In the data rows, 128 means zero.
A hidden rule labels the rows of this table. It goes by one to three of the table's principal directions, not those with the most spread.
[129 165 161  75  56 129 149 160 144 157 104 160 121 146  92 112 125 112 138 143 112 107 149 154 132 171  86  93 138  94 173] tz
[121 144 105 166 145 122 154 110  94 126 129 114 101 107 144 141 146 145 138 110 131  99 130 124 139 121 143 147 128 122 142] zn
[122  96 137 150 133 133 127 124 125 105 116 112  95 142 110 140 206 170 182 150 104 164 168 132 138 107 122 134 157 147  98] zn
[148 155 168 150 143 125 180 115 132 129 128 120 119 129 131 101  82 100  95  92 114  64  72 126 134 146 171 138 122 113 168] dl
[108 100 131 181 145 131 113 107 141 103 100 116  79 123 128 135 210 179 173 130  91 176 157 112 129  87 120 147 144 185  95] tz
[107  98  84 123 139 130 104 135  95  99 134 141 110 124 108 177 193 157 179 168 151 155 180 125 121  91  93 143 162 139  83] qm
[146 164 232 202 120 131 237 100 123 103  78 115  29 146  87  78 165 131 166  84  72  16  98 119 148 145 171 152 183 104 199] qm
[131 174 163 100  70 132 165 149 137 157 103 146 124 139 111 111 115 117 128 126 104 100 135 154 144 167 105  91 131  76 184] jr
[131 100 146 105 103 130 109 144 157 130 116 127 127 152 105 119 173 148 152 154 103 179 163 140 132 135 114 111 136 151 109] tz
[141 169 210 114  82 138 172 133 159 142  95 140 111 151 111  87  89 104 118 115  91  80  98 144 133 162 128 106 134  91 184] jr
[135 127 137 164 156 124 160 107 107 106 127 124  99 123 119 122 134 123 130 107 135  74 110 109 127 119 162 158 149 131 139] qm
[115 150  74 108 136 131 122 133  71 126 160 133 143 107 149 177  89 114 132 144 181 102 129 137 119 119 100 136 124  83 119] dl
[133 148 101 126 146 122 118 113 116 149 154 116 161 106 176 128  53 106  76 105 154 109  87 128 122 138 153 137  82 122 138] jr
[120 153 156 144 111 134 183  90  51  97 108 119  12 131 119 163 171 166 212 151 130  24 151 152 124 120 128 187 170 109 144] dl
[134 121 160  76 126 146 122 115 131 116 121 162 139 146 132 150  80 123 109 157 132  99 114 147 115 109 146 135 135 103 126] jr
[138 131 231 217 135 140 200  93 156 100  65 111  54 148 104  79 188 159 161  87  47  90 113 112 155 117 177 135 175 122 170] tz
[117 141 152  88 123 150 167 128 109 104 104 186 110 143 103 184 133 143 142 166 112  85 144 157 132  89 119 127 173  73 142] tz
[158 182 207 162 107 119 214 123 140 141 106 123  90 137 100  54  89  81 105  69 106  16  69 118 138 185 169 130 140  99 215] hm
[127 139  92  97 108 122 124 132  71 134 154 121 117 123 130 152 120 124 155 151 178  90 151 144 121 149 109 143 129 103 126] dl
[112  50  78 149 146 117  41 115 138 114 137  88 110 125 143 139 227 191 181 158 128 245 189 113 116  99 115 155 113 238  37] tz
[123 119 132 144 149 138 132 115 129 115 114 144 137 126 131 140 131 139 117 123 119 127 127 119 135  98 148 126 143 108 130] tz
[129 132 145 136 102 122 130 120 122 132 116 113  88 132 121 108 150 136 158 127 125 110 141 129 124 149 122 140 131 144 137] tz
[121  87  62 101 139 119  45 163 168 149 161 122 216 121 143 130 127 121  95 140 147 253 148 115 123 124  99  91  89 167  73] tz
[111  95 122 167 139 131 142 130 117  94 104 127  77 135  89 154 253 184 201 148  96 164 191 123 146  91 112 134 181 148 101] hm
[142 188 182 145  89 120 210 101  76 130 113 102  20 131 119 108 125 126 176 113 121   0 109 152 127 178 140 174 139 116 189] zn
[141 170 172 120 115 131 189 122 134 143 114 135 116 135 130 120  93 119 103 111  94  72  97 154 144 148 154 121 121  95 180] jr
[123 161  93  82  92 122 121 148 103 160 147 137 149 117 139 141  89 108 118 138 161 112 137 148 124 161  96 113 105  96 147] tz
[143 186 190 136  87 126 204 117 111 143 110 108  64 137 122 102 113 122 149 110  99  38 105 157 141 176 138 138 129  99 191] pp
[100  73  42 153 182 129  74  79  57  95 154  92  90 101 182 213 201 213 187 170 156 176 185 134 122  61 139 190 119 181  41] jr
[117  68 122 165 144 125 100 125 156 107 107 111 100 138 107 131 249 191 179 144  84 220 185 116 140  95 126 131 148 199  77] zn
[133  78 111 196 198 122 118 116 148 101 140 100 143 121 130 117 173 142 117 101 115 180 117  89 138  93 170 142 134 177  88] qm
[127 140 130 187 132 118 149 118 143 144 109 105 115 113 138  97 162 145 122  84  95 141 128 112 151 139 149 119 117 142 156] pp
[143 126 146 144 120 120 142 126 128 135 132  94 111 137 125  99 143 131 142 117 119 122 127 131 137 157 145 132 123 140 135] zn
[132 124 113 155 145 118 131 139 136 129 143 108 140 122 125 113 139 118 122 109 128 148 118 113 134 136 129 123 121 145 121] hm
[124 142 117 102 100 124 115 166 147 145 133 143 156 129 107 114 115  97 120 130 139 149 130 125 122 151  83  97 125 121 134] dl
[121 136 154 185 141 135 141  99 146 125  92 127 113 117 146 109 137 147 117  92  93 126 115 108 140 107 155 126 131 124 152] qm
[122 133  94  18  84 132  66 155 116 148 156 167 176 133 133 158  53  92 111 183 191 131 138 153  92 145  75 117 106 108 107] pp
[135 183 178 174 122 127 197  95 123 138  97 121  77 117 144 101 103 127 114  79  92  45  86 130 141 145 165 143 121 110 197] gn
[108 130  97 106 155 145 131 109  71  97 140 151 112 118 147 212 119 151 150 169 153 100 139 150 118  74 116 158 146  96 100] tz
[102  91  82 117 120 132  66 114  87 108 134 114  88 122 141 177 188 178 202 182 158 171 190 135 108  97  85 160 137 165  62] pp
[141 144 128  98 115 131 107 154 163 165 148 126 216 130 150  99  42  82  62 111 138 161  93 132 134 159 127  77  88  86 145] gn
[115 108  94  97 131 132  90 128 110 119 142 134 133 126 138 169 136 145 146 166 149 158 154 140 114 105 104 139 125 141  86] tz
[147 149 102 152 118  97 152 169 137 162 158  91 150 120 104  73 137  88 113  84 140 133 117 111 145 195 120 104 109 142 155] qm
[119  45  78 196 249 136  73  67 124  79 149 106 157 104 189 173 147 179  99 120 133 197 113  90 125  27 207 176 116 187  44] tz
[130 131 150 143 129 130 150 103 111 117 114 125  85 130 129 130 140 144 146 126 120  87 127 131 127 123 148 153 140 131 139] tz
[ 99 154 113 107  88 137 119 117  74 120 113 144  67 117 133 172 140 149 190 165 155  88 164 146 108 117  71 153 145 108 126] jr
[118 143 166 181 143 141 160  78 121 114  89 120  73 119 159 137 143 172 140 109  82  99 117 131 140  95 162 151 133 125 149] qm
[141 188 170 115  63 123 171 154 139 168 111 133 130 136 105  72  88  84 114  99 122  73 112 136 140 197 110  89 127  69 206] tz
[147 179 214 144 106 138 244 116 100 115  98 129  53 152  93 119 137 129 161 118  85   9 111 159 153 151 155 138 174  62 198] hm
[129  95 110  94 122 128  67 149 160 138 142 133 185 137 130 120 113 116 109 145 144 198 138 122 117 129 111 103 111 145  93] tz
[153 124 177 104 127 129 140 143 187 139 117 160 180 149 104  82  77  85  61 106 110 119  87 117 130 145 165  98 128 114 161] dl
[140 157 180 175  97 117 178 116 148 150  92 104  77 132 118  69 162 140 138  84  77  96 124 126 151 170 154 124 126 140 185] pp
[134 106  85 102 108 108  42 186 216 183 149 131 248 123 126  60  94  75  51 100 143 254 122  92 123 172  97  56  74 168 115] tz
[138 134 174 151 115 131 138 156 207 150 102 130 175 142 111  67 122 106  87  90  74 183 105 112 150 148 130  68 122 118 159] pp
[134 222 213 120  55 135 208 135 145 161  73 171  98 133 104  76  63  82 103  87  97  13  87 137 136 181 117  96 142  47 247] jr
[100  83  44 114 166 134  60 141 116 109 152 147 177 111 141 193 157 151 134 167 161 218 169 118 119  68  92 122 131 140  56] zn
[134 141  91 164 169 117 119 123 131 143 157 111 180  98 165 106  62  89  63  77 157 126  74  95 126 134 155 126  90 127 138] dl
[120 126  89 135 172 132 139 100  63 101 154 122 105 111 153 188 121 145 143 144 162  84 125 137 121  92 146 175 133 119 104] dl
[117 129 149 215 131 128 144  95 136 128  93  75  68 118 155 110 207 192 173  99  65 167 149 124 155 118 140 134 121 161 131] qm
[129 133 168 147 118 137 149 112 133 122 105 116  96 138 131 121 146 151 150 127  94 120 129 139 139 125 138 130 137 121 139] jr
[135 151 175  96 117 149 167 126 121 119 114 160 133 147 119 143  82 113 116 141 120  72 109 151 133 122 139 117 152  56 159] tz
[124 115  25  48 135 119  28 138  97 159 199 131 223 102 189 164  22  91  69 156 229 162 119 132  92 137 110 131  59 130  81] jr
[126  72 108 154 137 117  71 136 182 139 125  99 157 132 132  99 198 163 129 123  96 251 163 109 140 123 133 107 106 201  84] jr
[122 157 149 160 151 143 159  78  96 117 113 125  99 112 176 151  85 145 118 110 119  67  95 135 131  99 166 156 122  91 152] qm
[128  89  37 175 209 102  79 107 113 123 183  87 156  87 176 138 123 128  90  98 173 168 104  89 113 106 166 173  79 215  72] hm
[135 128 187 178 123 132 160 116 154 117  91 121  95 140 107  86 161 136 143 100  86 114 121 111 141 130 149 123 155 125 155] zn
[116 148 120 127 115 135 126  92  77 129 125 116  89 114 169 158 111 155 155 140 145  86 137 147 123 122 129 157 117 106 133] qm
[127  91 163 148 152 141 128 151 203 108 100 151 165 150  92 115 175 138 112 125  67 211 132 111 147  91 130  86 157 139 110] dl
[125 178 225 123  67 153 219 123 101 107  72 142  28 162  84 141 170 156 213 157  73  41 152 175 146 135  99 127 193  54 180] pp
[111 111  78  86 107 125  77 152 106 128 147 137 136 126 118 158 150 131 163 171 169 165 173 133 109 127  70 127 132 139  87] dl
[126 130 167 111 119 143 168 155 130  95 108 171 113 154  64 141 152 113 156 151 118  97 139 130 129 111 100 114 194  82 138] qm
[119  99  39  70 130 116  29 168 139 150 185 126 213 114 149 144  87  96  98 156 193 221 137 120  99 136  75 110  80 168  63] zn
[153 182 196  78 104 138 213 132  95 118 130 159  98 153  94 131  49  75 122 138 142   0  79 161 120 159 140 143 159  51 187] qm
[136 123  47 112 145 105  90 154 116 158 185 111 204 105 146 119  85  86  79 110 190 155 118 110 123 159 128 115  86 134 115] qm
Which label does each new row get?
[144 110 100 118 163 119  96 140 160 145 164 122 211 121 150 108  67  90  53 106 148 168  88 111 125 136 157 110  87 142 114] zn
[124 109 152 159 113 124 103 121 167 130  98 118 108 132 121  87 171 145 143 114 100 168 142 105 126 131 124 124 129 175 123] pp
[149 194 242 123 117 155 243  95 104 109  88 169  82 150 112 123  45  96 107 109 102   0  62 152 137 131 182 141 174  16 224] tz
[134 117 119 116 156 131 119 127 152 135 138 139 180 126 146 133  93 120  75 120 122 153 106 128 134 113 159 115 107 126 124] pp
[125 152 131 136 106 123 145 119 102 135 122 117  86 121 130 123 135 133 154 124 134  88 135 134 126 148 119 143 129 125 148] tz
[147 155 132  60 110 131 138 155 111 139 160 154 178 139 114 126  28  58  89 139 183  65  93 140 113 162 118 113 128  60 152] qm
[106  94   1  88 150 114  23 135  95 143 190 112 184  93 183 183 109 135 117 162 205 211 156 126  99 110  90 145  71 181  47] pp
[110 130  95 129 122 135 111 137  95 121 136 124 129 119 133 159 143 138 163 148 152 146 157 130 128 114  87 121 141  97 108] zn
[118  40  19 182 195 101  10 111 133 125 180  57 163  93 182 126 183 163 129 119 169 255 152  80 111 103 142 162  71 255  20] zn
[162 164 212 157 128 131 204 123 159 139 108 129 142 144 113  62  67  82  72  70  94  51  61 118 150 164 191 106 137  71 207] dl
[121 136 152 159 126 134 157 104 108 111 104 121  71 127 126 136 163 157 166 127 107  96 138 132 134 114 134 149 150 125 139] tz
[142 117 130 178 172 118 172 127 129 112 139 105 117 128 111 118 166 131 126 101 108 121 113 114 148 123 166 139 141 147 129] qm
[147 159 234 193 133 136 249  82 115 100  75 117  21 149 102 105 173 161 164  96  53  12 106 141 158 128 198 163 177 105 196] zn
[136 153 152 105 102 132 174 147 104 123 122 151 114 143  87 129 124 105 146 138 140  63 135 140 134 148 116 118 168  68 163] qm
[102 142  87  78 107 142 115 145  72 114 137 164 125 122 118 196 125 129 167 180 174 110 168 148 115 105  64 127 157  72 112] dl
[107  59  38 101 182 129  47 117  93  95 169 131 150 114 153 208 160 165 147 184 179 198 169 126 103  62 118 166 123 181  27] dl
[136 145 208 184 113 133 173 119 180 133  76 119  99 142 113  68 153 136 127  84  55 125 109 116 152 140 151 105 141 125 176] jr
[136  61  88 153 196 118  72 129 164 113 163 102 185 124 143 121 139 128  92 119 136 219 113  95 122  99 160 134 103 201  60] hm
[140 149 107  79 124 124 107 130 115 154 164 132 177 118 162 128  22  80  72 125 179  95  85 136 107 155 136 130  85 107 138] tz
[129 111 122 131 133 122 101 138 177 145 123 131 168 128 133 105 133 129  93 113 105 191 127 116 134 129 136 103 105 159 122] jr
[127  91  98 114 159 129  84 121 136 121 146 132 165 125 147 147 119 135 105 142 143 171 129 121 118 100 144 135 113 154  88] tz
[131 139  99  53 126 136  94 143 130 152 155 166 215 123 156 151  22  86  56 143 171 128 102 143 115 130 126 103  96  79 132] jr
[109  47  44 173 199 120  41 132 170 116 148 111 194 106 152 144 196 167 108 123 124 255 158  85 132  67 133 117 105 213  40] zn
[140 148 197 159 120 137 181 127 155 123  95 138 117 144 101  87 123 112 119  97  89  90 102 118 144 137 149 108 157  89 176] dl
[121  98 115 110 153 140 105 113 107 100 140 131 123 133 139 175 135 150 148 166 142 141 140 139 116  88 129 152 138 134  82] tz
[128 150 181 208 138 134 221 105 102  98  88 112  44 134  99 124 205 164 184 103  75  66 137 127 161 114 153 143 185  97 168] hm
[137 191 206 143  89 135 198 127 156 147  80 157 109 134 108  79  88  98 100  84  86  50  89 127 142 160 139 101 142  73 219] pp
[131 105  63  39 118 118  52 169 140 153 179 147 215 128 134 145  73  90  85 164 187 187 135 136 103 145  94 106  88 146  85] zn
[126 141 119 117  95 120 112 162 170 164 117 144 176 125 115  93 123 107  98 109 118 174 137 118 138 157 101  75 114 118 153] tz
[124 123  61  15  80 116  50 186 134 166 172 157 200 130 118 142  80  83 106 176 196 177 154 145  96 168  57  98  92 140  97] zn
[126 119 149 178 157 137 164  88  90  92 112 115  70 128 131 148 168 164 167 126 115  83 134 125 137  93 162 165 163 117 127] dl
[144  90 151 143 193 139 127 131 170  95 141 139 183 142 118 121  96 100  77 116 118 153  78 102 126  89 169 122 142 131 101] qm
[142 206 196 149  95 130 211 119 135 156  94 138 106 126 128  82  69  97  93  74  94  29  77 136 147 171 153 111 125  63 229] jr
[121 152 123  72  86 130  75 141 165 168 125 156 177 120 155 111  45  93  76 128 144 150 107 132 104 151  96 100  81 128 142] qm
[125 176  81  15  38 117 102 186  96 180 159 156 163 129 110 137  69  76 130 168 199 102 158 164 108 203  43  94 106  79 153] zn
[144 163 154 123 114 124 181 131 104 132 134 123 104 134 113 116 102 103 129 117 135  52 104 140 132 161 138 136 136  97 168] hm
[118 144 148 109  93 137 115 119 107 120 115 137  91 131 128 131 108 122 161 148 149  89 131 133 104 132  95 144 140 114 130] tz
A new table starts here. Each row of this table is followed by its label. One hidden rule gives the labels. It looks at one to three of the table's principal directions, none of them among the few with the most spread.
[163  98  69 203 112 204  41  90 235 120 128 138 109  94 170 159 107 101 111 189  59 191 147 103 113 100 141 182  95 150 134] A
[135 124 103 127 137 140 141 112  97 138 110 106 112 126 150 122 121 128 115 143 138 125  64 121 181 151 155 114 132 129 163] B
[ 93 140 218  83 147 129 166 132  94 164 151 167 121 129 100 156 168 167 131 100 231 154 171 112  38  78 166  95 164  90  66] A
[137 138 169 160 108 119 148 198 184 113  92 131 126 110 100 127 118 149 121  69 137 105 155 158  91  98 128 103 118  85 104] B
[ 84 108 139 123 161 167  81   0 151 143 250 157  41 120 213 174 185  63 112 209 183 211 166   2 110  90 164 144 173 141  96] A
[116 120 186 167  98 135  90 172 239 102 143 179 112 106 132 164 133 116 138  99  62 139 237 126  74  68 147 118 147 103  75] B
[141 115  75 142 116 132 123 125 121  75 129 112 161 140 124 107 103  99 121 134 108  97 120 178 172 152 122 153 105 148 152] B
[130 121  76 167 130 161  91  86 183 113 149 120  75 110 186 146 115  89 110 158  97 147 112  85 168 128 133 151 125 133 148] A
[ 83 133 219  78 150 130 161 129  90 174 154 165 110 132 111 151 170 163 140 110 226 152 167 102  47  86 157  91 167  86  67] A
[148 112  69 144 117 146 117 128 124  83 118 113 163 137 125 112  96 105 121 139  99 105 115 181 168 149 126 158 102 150 154] A
[ 94 119 156 153 132 188  89  99 186 172 148 166  54  95 178 181 143 135 127 159 161 193 156  51  77  82 159 126 148  86  87] A
[140 109 147 146 108 136  87 178 188 127 117 160 156 123 103 133 131 143 149 123  57 139 196 165  79  95 128 135 111 132  99] C
[117  89 171 120 135 161 106 118 136 181 121 117 109 131 138 110 143 131 152 172 148 155 136 107  83 118 104 113 125 106 109] B
[ 63 127 142  70 162 118 128  97  85 158 193 154  65 146 179 147 165 115 151 143 135 132 136  72 159 132 144 106 178 117 114] B
[ 71 152 162  37 189 121 183 125  52 167 186 150  67 145 163 169 162 143 130  96 188 128 112  79 126 114 190 104 191  98 108] A
[198 167  57 244  68 135  98 121 223  57  68 117 180  85  91 142  66 120  83 111  98 139 130 151 126 127  82 185  72 160 152] B
[142 112 130 124 109 123 153 191 112  85  92 109 186 147  92  95  92 124 138  95 106  68 134 216 140 147 120 128 111 120 137] A
[123 148 184 189  89 102 108 158 231 119 117 155 102  95 116 144 137 135 130  92 111 136 197  99  82  88  95 103 130  97  87] C
[110 124 145 110 136 121 138 153 120 136 143 138 112 132 139 130 141 135 137 116 130 116 134 127 126 125 153 116 135 110 118] A
[106 132 218  82 142 131 168 147  88 154 136 164 150 135  80 146 159 170 133  95 219 145 176 145  34  79 167  97 157  97  69] A
[144 111 130 116 119 112 105 187 147 126 120 139 174 143 101 113 126 139 158 120  38 113 172 179 105 126 115 143 107 149 121] B
[129  93 134  83 140 126 144 140  72 122 128 100 169 167 112  83 123 112 150 142 118  92 122 183 143 155 114 125 125 139 140] A
[123 145 105 158 119 124 120 121 152 121 132 140  99 108 146 145 131 133 114 123 134 135 118 104 149 126 141 126 124 121 131] B
[125  95 165 135 128 161 115 117 140 171 110 110 114 125 131 107 136 134 141 165 169 151 126 113  83 121 101 115 116 101 112] A
[ 58 121 158 164 122 156  78  99 217 146 191 175  10  94 220 180 154 100 139 152 126 164 182  19 121  94 147 115 163  73  83] B
[107 128 108  75 149  85 161 128  59 113 150  96 131 167 131  88 129 105 144 118 125  71  99 148 190 175  90 120 137 139 154] B
[113 118 181 123 120 142 107 220 187 148 114 176 122 118 122 159 130 161 158  92  55 130 199 148  71  84 160 113 140  94  84] B
[145 144 152 159 119  99 171  61 118 107 128  77 118 120 120  94 137  97  91 129 237 120  87  93 139 142  92 105 126 122 143] A
[165 107 128 174  93 177  81 187 203 116  67 152 178 109  96 147  88 147 137 125  40 146 178 188  83  96 136 149 105 132 116] B
[172 154 101 162 111 150 150 176 154 102  61  98 156 110 116 142  60 134 105  87 100 106  90 154 134 142 125 159 111 121 158] A
[129 108 150  85 136  73 171 107  67  83 158  76 162 174 112  60 137  72 135 124 137  62 121 167 179 169  89 105 141 150 151] A
[114 112 108  35 189 118 164 140  36 170 156  89 104 169 165 102 141 124 147 137 112  96  56 125 180 170 149 125 142 135 165] A
[165 154 102 216  95 152 106  99 205  90  98 149 123  79 118 169 113 132  76 118 139 169 131 117 126  89 160 132 119 135 132] B
[126 138 147 180  92 147 105 177 203 113 101 171 132  97 110 161 112 154 128  97 115 140 186 142  77  90 137 132 116  97  90] B
[106 115  91  19 195  98 171 130   9 162 169  77 105 184 172  87 141 110 154 142 103  76  43 123 212 196 129 129 144 147 180] A
[155 123  63 119 139 120 115 125 102 136 112  99 136 139 146 109 115 123 131 153  53 118  66 136 200 171 125 143 113 169 185] B
[ 53 127 147  33 178 110 142 112  48 176 194 151  69 159 182 145 167 125 165 141 121 121 123  74 167 146 150 104 189 119 120] B
[123  88 170 137 129 148  96  86 160 168 142 106  95 127 157 105 149 101 146 186 132 158 140  77 100 124  91 116 130 119 117] A
[174 125 111 187  88  98 130  91 147  67 104  87 185 128  79  73 115  96 104 135 157 106 126 171 142 145  63 130  88 159 149] B
[135 154 146 173 119 187  96 200 243 169  81 166  74  73 163 211  92 169 124  94  59 175 151  76  65  77 166 147 137  81 102] A
[ 92 117 211 151 106 158 125 115 170 107 144 179 117 111 107 158 145 125 122 111 208 153 220 131  53  59 151  93 161  80  56] A
[114 151 157 156  96 121 138 174 165  94 110 162 142 112  99 152 111 144 127  75 139 111 182 153  97 103 127 121 134  97  93] B
[ 78 112 101  82 166 128 117  79  87 155 189 126  50 145 209 133 154  94 143 170 105 127  91  64 211 157 148 113 168 130 151] B
[140 131 151 134 106 108 134 161 133  92 114 151 189 135  66 120 128 142 131  95 126 113 183 196  93 105 124 120 120 136 104] B
[ 94 135 224  83 148 137 165 136  97 170 150 169 122 127 100 158 169 170 132 103 234 160 175 111  25  73 174  98 162  86  61] A
[141 139 133 192  83 147 102 187 210  95  87 173 153  96  95 159 104 157 122  90  97 135 189 170  85  87 143 135 108 108  97] B
[101 126 233  73 151 133 140 199 125 217 129 172 117 126 109 157 169 200 165 104 152 163 179 106   3  77 164 104 146  82  61] A
[172 122  69 117 149 140 103 132 143 136 126  95 137 136 156 128 102 106 129 151  18 133  92 122 157 153 123 179 112 176 175] A
[150 132 159 191  82 136 101 153 211  86 105 173 172 101  69 147 126 145 115  99 128 150 216 175  56  68 133 126 110 124  82] B
[119 167 137 160 118 113 153  86 117 144 121 127  99 100 129 140 141 150 102 124 234 150  91  69 120 131 124 114 127 106 124] B
[123 143 158 166 108 133 115 137 201 111 141 150 110 103 139 161 123 119 121 107 120 143 181  94  83  97 131 141 134 108  96] A
[ 85 107 106  56 182 135 118  61  47 188 178 127  80 158 165 119 173 126 148 187 159 154  89  86 162 144 123 113 153 142 136] B
[135 144 178 155 107 136 127 170 185 128 114 156 139 104 112 162 120 148 126  94 126 145 181 120  53  90 146 137 128 105  90] A
[ 38 115 180  70 166 171 113 108 102 208 181 182  33 127 198 183 167 145 161 158 163 173 151  41 104 101 176  99 192  75  80] B
[124 133 124 173 116 191  96 158 196 150  98 170  89  84 155 190 109 161 118 123 113 173 139 103  95  88 184 136 129  91 108] B
[145 141 126 211  80 154  98 173 229  88  91 171 140  86 103 164 103 149 110  93 112 143 186 158  85  81 145 137 104 104  97] B
[124 145 166 157 111 146 110 154 198 127 130 172 119  99 127 178 124 143 125 102 115 158 191 104  60  80 152 140 138 106  85] A
[115 146  61 125 150 121 117  69 109 128 158 127  76 125 172 144 139 111 110 149 119 140  79  83 209 146 135 127 144 152 163] C
[145 123  87 170 118 148 110 118 175  96 123 111 113 116 150 129 104  99 110 134 103 123 119 129 156 131 120 147 113 131 147] A
[157 151 121 211  87 171 110 153 190 143  53 148 145  77  91 157 100 188 105 118 183 173 127 131  55  98 123 146  80  98 106] B
[115 157  49 104 160  87 148  41  60 111 168  99  83 144 167 118 142  92 102 145 144 112  45  87 254 176 115 118 153 169 188] C
Here are more rows. What is the label of each one?
[195 160  46 255  71 150  80 110 244  77  75 113 149  74 121 146  71 118  84 134  97 156 117 117 125 129  83 193  62 152 155] ~ B
[ 94 128 106  48 167  95 156 102  31 133 173 111 123 174 144 105 143 107 148 137 131  92  98 128 188 171 109 126 154 150 150] ~ B
[142  67 157  73 132 142 117 198  86 155  83 117 205 172  73  74 121 150 182 144  62 101 154 234  98 136 100 115 111 138 124] ~ C
[ 98 137 118  42 178  83 170  78  20 155 179  93 100 168 163 106 154 104 139 145 147 102  64  83 198 182 117 116 167 151 164] ~ A
[163 130 121 150 114  90 164  78  92 104 106  59 158 137 102  63 122 101 106 142 193  99  68 136 166 173  69 116 104 148 168] ~ A
[120 119  94  69 140 113 136 187  61 142 104 113 159 163 134 107  98 137 170 126  31  77  93 171 191 187 115 139 131 145 166] ~ B
[187 146  95 255  75 173  93 114 244  88  65 139 131  61 111 161  96 140  68 121 146 176 125 130 106  84 153 139  89 123 133] ~ B
[ 95 120  69  78 173 124 103  38  68 154 191 130  75 151 182 131 165 100 132 188 112 153  87  76 210 152 131 124 159 171 159] ~ C
[ 75  93 163   0 201 107 183 104   0 190 182 103 124 199 148  86 173 124 171 161 171  96  76 129 169 177 150  91 178 135 142] ~ B
[122 165 154 145 108  95 168 108 132  68 155 132 144 122 113 142 121 102 102  85 190 107 158 117 114 123 128 137 143 121 110] ~ A
[182 130 155 212  76 146 108 195 225 115  43 140 184  92  48 123 105 178 115  93 136 146 176 193  32  78  99 128  71 106  95] ~ C
[158 104 114 190  92 174  72 159 209 119  79 147 154 105 108 137 101 140 131 142  68 153 165 169  96 100 122 142  96 128 118] ~ C
[ 93 120  81  71 178 117 112  39  62 160 195 127  72 154 179 126 173 102 134 185 124 149  86  72 203 150 129 117 161 166 155] ~ C
[104 153  54 112 153  98 135  50  79 108 171 117  76 138 173 130 141  94 107 143 135 117  68  85 245 164 122 118 156 159 174] ~ C
[162 118  30 108 149 134 102 128  91 156 106  87 134 143 168 109 101 124 140 175  16 121  35 126 218 195 122 168 102 183 207] ~ B
[116 111 117  76 143  94 104 177 110 165 131 121 119 156 163 109 129 123 183 144   0  97 118 122 191 174 108 124 143 154 161] ~ C
[113 112 151  74 144  69 164 114  64 122 162  76 132 172 140  65 143  83 153 136 122  68 105 126 181 184  79 109 142 140 153] ~ A
[135 138  75 138 120  99 148 126 101  92 126  92 141 140 133  95 107 107 121 122 133  81  83 147 191 178  98 145 102 140 166] ~ B
[100 123 136  86 145 104 104 165 134 176 144 137  82 139 180 136 139 127 173 137   5 118 128  83 170 151 122 117 158 132 141] ~ C
[190 166  57 241  70 136  91 115 228  52  82 130 171  85 101 152  72 114  84 112  85 142 142 145 133 120  95 183  83 163 148] ~ B
[169 134 113 145 117  88 166  85  83 111  99  54 164 138 102  63 118 107 107 141 183  99  55 135 168 182  68 123 100 154 177] ~ A
[ 90 135 110  20 192  69 178  60   0 158 200  81  90 182 179  94 164  89 143 156 145  92  46  71 226 199 113 113 174 162 177] ~ A
[131 143  88 119 145  92 145  89  88 131 155 101 108 135 150 108 148 117 114 143 152 119  68  96 183 164 126 129 119 150 163] ~ B
[122 111 119  86 140 113 123 142  96 115 152 139 156 158 117 116 138 120 148 129  77 109 152 170 146 133 136 129 135 154 130] ~ B
[118 122 184 119 128 136 111 130 150 164 144 156 126 121 125 148 151 143 145 139 132 164 178  97  54  97 135 129 138 119  87] ~ A
[ 81 135 126 101 144 104 133  98 105 127 181 138  77 138 169 134 151 104 137 132 135 116 129  84 173 141 127 113 161 121 126] ~ B
[ 60 145 141  22 198 115 179 115  32 172 198 138  54 156 183 155 164 131 139 112 174 116  92  72 161 137 178 106 191 104 124] ~ A
